Each row is where one point has got to under a steady rotation. How many ticks took it there?
The counts run from 0 to 373.
[125  87 156 175 114 136 129 118 105 148 118 122  84 130 115 123  98 138
 160 157  86  94 154  93 169 113 119 161 138 140 104 122 112 122 153 108
 175 137 138 137 131  90 138  94 201 140  69 131]
66
[ 90 145 176 170 159 164 134 147 124 134 142 113 107 119 152  82  96  62
 167 106 140 162 153 136 183 123 100 128 121 123 123 106 135 125 128 149
 160  99 111  92 150  99 134 112  93 110 141 143]
162
[133 122 149 119 122 131 164 112 165 166 155 115 106 151 149 125 131  94
 145 156 129 115 184 101 158 114 124 105 153 155 132 149 124 122 203 116
 141 119 100 101 129 100 167  78 144 117  85 128]
229
[140  70 146 169 127 138 103  99 119 162 134 143  85 148 121 147 111 115
 159 138 123 121 132 118 162 126 124 152 130 167 134 125 110 156 133 115
 132 157 125 115 128  93 157  55 192 147  93 110]
207
[121  84 146 143 114 109 117 131 182 161 120 147  98 123 135 142 120  83
 164 116 124 174 124 126 169 150 103 140 145 166 128 170 134 190 165 155
 122 145  83  92 128  95 133  86 122 127 115 135]
328
[133 122 177 123 159 123 120 125 166 186 121 133  70 110 120  93 141 117
 148  90 124 145 149 137 184 125 106 146 141 113 135 104 120 155 168 148
  94  80 106  65 154 131 127  97 117 129 146 133]
141
[135  87 135 143 124 109 126  97 143 174 119 157  61 107 140  82  96 100
 145 140 146 174 163 130 163 127 145 142 135 148 126  99 113 138 145 149
 145  78 112  87 150 132 149 115  80  99 113 149]
272
[107  81 145 162 123 124 110 138 116 144  90 125  86 129 134  97  86 125
 125 135 102 153 147  91 164 118  99 146 154 138 149  77 106 159 107 135
 139  80 111  59 130 128 113  93 145 114 156 153]
144
[135  56 129 154 110 131 125 146 140 129  89 100 109 132 151 140  70 110
 150 153 105 140 154 105 156 122 120 166 143 153  86 130 123 179 107 166
 143 130 123  98 145  92 156  97 176 128 125 132]
335
[ 94  89 160 145  79 137 113 139 135 157 118 117 131 154 150 132  90 135
 167 137  91 119 140  93 177 101  80 148 141 145 142 126 105 172 149 126
 146 147 105  83 129 112 125  54 162 158 117 133]
7
[ 96 104 156 174 107 150 109 125  86 157 106 115 102  99 102 136  88 131
 167 127  91 138 136 118 172 136  94 168 118 135 121 149 119 176 152 143
 125 149 128 114 115 105 119 113 192 154 104 128]
346
[132 109 159 115 134 171 143  90 140 205 134 159  92 132 120  85 145 116
 170 123 145  95 151 135 176 110 131 133 127 138 120 114 115 136 174 116
 144 124 143 124 135 113 163  69 143 148  71 124]
70
[135 110 129 162 121 111 131 139 112 128  90 135  55  91 127  97 105 120
 189 141 101 186 125 140 186 127 145 171 148 116  83  89 118 113 170 144
 156  97 119 108 133 132 116 132 132  98 127 142]
124
[102  92 158 172 166 171 152 134  91 151 121 111  92 138 118 103 102 100
 135 130  88 127 168 120 179 115 135 146 143 146  87 108 135 108 138 112
 160  85 146 125 129 118 129  78 190 104 128 115]
364
[112  94 156 166 106 120 111  91 124 193 148 153  93 123 120 149 117 102
 160 140 135 116 139 112 156 139 102 125 128 167 153 143 115 174 147 104
 124 153 105 106 129  98 163  67 165 140  87 141]
208
[ 95  74 153 157 110  97 100 114 122 137 110 124  65  95 118 134  85 133
 144 114  87 130 116  93 129 132 142 148 145 151  98 119 131 146 152 123
 169  95 152 129 144 127 150 106 163 129  96 102]
266
[ 99  74 119 157 120 151 138 112  60 142 119  87 102 152 130  97  88  97
 149 157 123 115 189 117 156 104 152 126 128 164  94 111 129 142 155 125
 155  92 142  92 134 136 146  82 175 128 140 110]
224
[127 110 153 151 101  58  97 112 154 144 119 124  72 114 122 160  88 133
 157 132  92 156 136 110 161 118 111 155 148 131 117 137 121 148 198 133
 112 114  97  73 137 132 140 111 155 121 108 110]
277
[142  78 132 146 113 148 148 139 127 110 100 101  76 157 134  90 135 124
 165 138 109 132 127  70 151 127 150 149 181 136  94  91 125 129 165 128
 170 146 140 140 162 113 142  96 183 122 130 118]
245
[ 99 130 174 167 170 170 125 157 120 128 126  97  96 127 146 100  99  73
 182 111 124 162 129 142 191 114 122 166 125 130  94  96 134 121 133 150
 165 100 124 122 168 115 122 108 123 118 146 120]
163
[119  99 159 104 103 114 125 103 175 197 113 134  92 123 163  92  99 133
 142 131 134 122 168 117 151  98 113 130 111 129 141 116 123 166 169 130
 124  78 116  81 153 124 161  95  96 127  93 138]
280
[145 112 155 134 143 175 134  91 120 193 121 109  81 121 110  98 139 110
 185 119 136  91 170 146 170 130 125 143 111 124  98 118 102 169 164 160
 109 118 142 105 160 121 155 122 150 152  96 129]
61
[147  94 151 148 132 128 142 138 136 141 123 113 104 154 147  98 103 110
 168 154 120 138 164 149 195  96  88 165 146 130 120  83 121 148 129 131
 139  91 110  75 162 123 107 106 109 109 147 160]
3
[115 131 147 147 159 161 132 103  89 167 129 106  89 129 119  90 132  85
 174 131 148 144 193 151 170 121 140 133 122 133 116 114 135 140 186 144
 118  89 118  78 141 137 141 107 144 120 140 109]
222
[129  87 163 146 144 137 131 143 128 156 114  97  84 123 144  81  86 119
 133 116  95 132 153 125 175  88 122 171 134 123 109  83 121 129 164 148
 161  60 143 115 169 130 128 123 126 113 115 131]
283
[132  84 154 140 105 117 105 145 166 144 116 130  91 146 138 116  97 145
 164 105  98 142 107 113 178  91 119 185 124 132 128 119 110 141 199 138
 142 142 120 108 147 137 140  76 155 162 117 100]
287
[140 109 153 110 102 125 119 121 201 160 144 131  73 137 176 114 128 108
 175 125 147 122 127  86 147 131 144 128 151 142 110 125 113 137 173 148
 164 141 108 120 180 106 177  97 115 139  83 116]
109
[121 132 147 177 134 137 121 154 122 135  76  97  93 123 145  98  96 123
 170 142 101 164 145  87 167 112 112 159 135 100 130  73 113 126 154 149
 140 103 101  47 128 132 112 116 162 120 150 134]
294
[ 99  72 159 121 145 148 140 125 166 176 137 129  98 123 123 107 127  71
 137  91 136 127 150 132 157 150 129 118 145 171  91 169 139 165 146 147
 153 102 131 151 156  94 152  90 120 120  97 130]
40
[ 60 114 156 163 105 120  99 134 117 135 118 123 108 134 151 141  96 121
 176 143 103 143 109  78 157 130  91 125 168 144 122 108 126 145 134 112
 167 127  96  83 113 113 115  64 156 123 143 138]
306
[ 89 114 161 124 167 170 132 145 138 160 118  78 108 115 147 105 116  91
 182 116 128 118 160 141 176 124 112 123 139 128  49 125 147 141 135 165
 147  81 130 119 162 114 134 104 125 121 148 116]
172
[129 146 159 151 155 183 150 142 152 157 108 112 119 147 143  89 118  92
 171 144 137 143 167 120 196 125  91 130 142 113 129 108 117 140 123 150
 152 108  94  63 139  91 123 108 130 109 143 166]
12
[127 131 143 186 172 157 129 101  88 157 123 113  68 110 115 108 103  79
 148 149 136 151 201 123 168 137 126 140 120 121 122 111 125 131 130 135
 128  92 127  73 131 106 151 123 171  99 124 126]
213
[126 132 139 153 144 137 150  89 108 168 160 126  90 155 127 107 141  77
 177 150 163 127 206 150 171 120 121 111 136 145 126 125 116 130 173 116
 121 100 105  70 161 121 148 100 119 113 118 131]
221
[114  96 157 145 133 153 115 127 143 171 136 138  99 153 158  83 109  91
 145 128 152 135 143 127 176 101 109 141 127 144 140  72 112 166 104 118
 150  94 120  82 164 119 118  80  91 120 160 145]
152
[130  92 141 192 130 123 117 130 115 142 110 127  75 117  96 160 134 117
 163 137  95 148 133 105 167 169  91 151 167 125 116 139 114 173 154 144
 115 150 104 104 132  91 118 110 197 131 119 139]
196
[ 88 148 166 158 137 140  94 142 165 164 129 114  97 137 146 138  98 102
 168  96 131 149 115  95 166 118  90 139 120 129 136 153 120 148 174 155
 121 138  98  83 119 102 151  82 154 159 136 105]
158
